-27   15  -61  107  -14   42 >> 42
 103   -19  -112    16     6    66   -51 >> -51
  91  -101    97    56 >> 56
  10  -110   -61   -88    85 >> 85
 17   89  -35   -8 >> -8
 -60  -105   -34   -14    80   -10   -92 >> -92
-78  -32   66   43   48  -86 >> -86
---
[-10, -31, 47, -29, -25, 2] ans = 47
[[689, 645, 280, 542, 326, 481, 425], [275, 660, 231, 577, 755, 326, 109], [647, 594, 410, 387, 533, 389, 593]] ans = 755
[[176, 66, 157, 60, 62, 164], [20, 65, 124, 184, 135, 226], [123, 216, 100, 147, 58, 107]] ans = 226
[-17, -38, 46, -16, -45, 16, -6] ans = 46
[[5950, 1739, 2459, 8280], [9866, 5232, 1140, 6981]] ans = 9866
[326, 807, 688, 592, 249, 710] ans = 807
[[198, 334, 845, 581, 573, 571, 199], [180, 335, 900, 483, 352, 698, 567]] ans = 900
---
[[1.3, -0.2, -0.1, -1.9],
 [-0.4, -0.6, 0.3, -0.2]] Answer: 0.3

[-1.745, 0.055, -0.568, -0.216, 1.082] Answer: -0.216

[0.07, 0.19, 0.10, -0.18, -0.10] Answer: -0.18

[42.7, 91.5, -176.2, 136.2, 75.2] Answer: 136.2

[-39.7, 99.4, 87.1, 124.2, -105.0, -7.6, 8.1] Answer: -7.6

[-1.08, 0.16, 0.37, 1.51, 1.43, 0.19] Answer: 1.43

[[0.155, -0.034, 0.049, -0.127, -0.052, -0.101],
 [0.088, -0.040, 0.009, -0.142, -0.092, -0.046],
 [0.109, -0.039, 0.019, -0.144, -0.082, -0.056]] Answer: -0.082
---
[[ 0.13  0.09 -0.01  0.09]
 [ 0.11  0.09  0.07  0.10]
 [ 0.19  0.07 -0.18  0.08]] >> 0.13, 0.08

[[  7.99   0.45   6.45 -16.67   7.21 -10.16  17.43]
 [-11.58  -2.17  -4.41   2.72 -18.67   3.62  -7.14]] >> 7.99, -7.14

[  7.3  -4.6   7.8 -18.6   3.5  18.5  -7.4] >> 7.3, -7.4

[[ 109.2    6.5   39.2   35.4  207.6]
 [-203.6   21.9   95.6  122.4  120.3]] >> 109.2, 120.3

[  16.742   35.748 -142.603   97.046] >> 16.742, 97.046

[-15.406  12.560  -4.852  14.801] >> -15.406, 14.801

[ 0.026  0.185 -0.064 -0.159  0.092] >> 0.026, 0.092

[-196.675  -15.055    9.459   -0.357  118.034   61.560] >> -196.675, 61.560
---
-59,25,82,-71,-7 ⇒ -7
44,-53,74,-104 ⇒ -104
49,-51,50,31,36,107,39 ⇒ 39
-31,88,-26,87 ⇒ 87
13,75,78,53,-91,65,25 ⇒ 25
102,62,-60,-30,46,-111,83 ⇒ 83
-25,94,27,21 ⇒ 21
---
[[49, -6, 16, 24, -31],
 [113, 92, 59, 51, -99],
 [44, -41, 35, -31, 39]]: 51

[[-66, -6, -55, -42],
 [-80, -71, 46, -38],
 [10, -84, -43, 6]]: 46

[[-114, -9, -64, -39, 13, -89],
 [60, -77, 49, -94, -77, -69],
 [-29, -14, 13, -11, -37, -49]]: -77

[[8, -11, -72, -61, 5, -33, 40],
 [70, -15, 23, -53, 19, 14, -66],
 [-83, -4, 10, -19, 71, 61, -9]]: 14

[[21, 79, 94, -21, 50, -65, 5],
 [28, 10, 46, -42, 49, -18, -19],
 [-38, 67, 81, -3, -84, -43, 78]]: -18

[[-75, 59, 37, 78],
 [62, -74, -102, 39],
 [-10, -23, -89, -40]]: -102

[[-39, 11, 97, 32, 4],
 [-74, 79, 2, 3, -9],
 [68, -81, 26, 6, 11]]: 3

[[-6, 5, 5, -1, -3, -1, 7],
 [-90, -46, 28, -26, 23, 13, 4],
 [15, -27, -20, 1, 16, 8, 12]]: 13
---
[[ 52 101  25   7   2   4  15]
 [ 41  70  75   5   5   6   5]] → 2

[ 21  46  17 -98] → 46

[[ 88  73  35  32  16  -1]
 [-21 -62  59  21 103  69]
 [ 47 -16  80  88 -10 113]] → 32

[[ 40   4  13 -31 -72  -9 -48]
 [-30 -79   1  -6  -2  43 -87]] → -72

[ -6 -60  10 100  34] → 10

[[-27 -54  77  15  10 105]
 [ 83  -3 106  78  95   3]] → 15
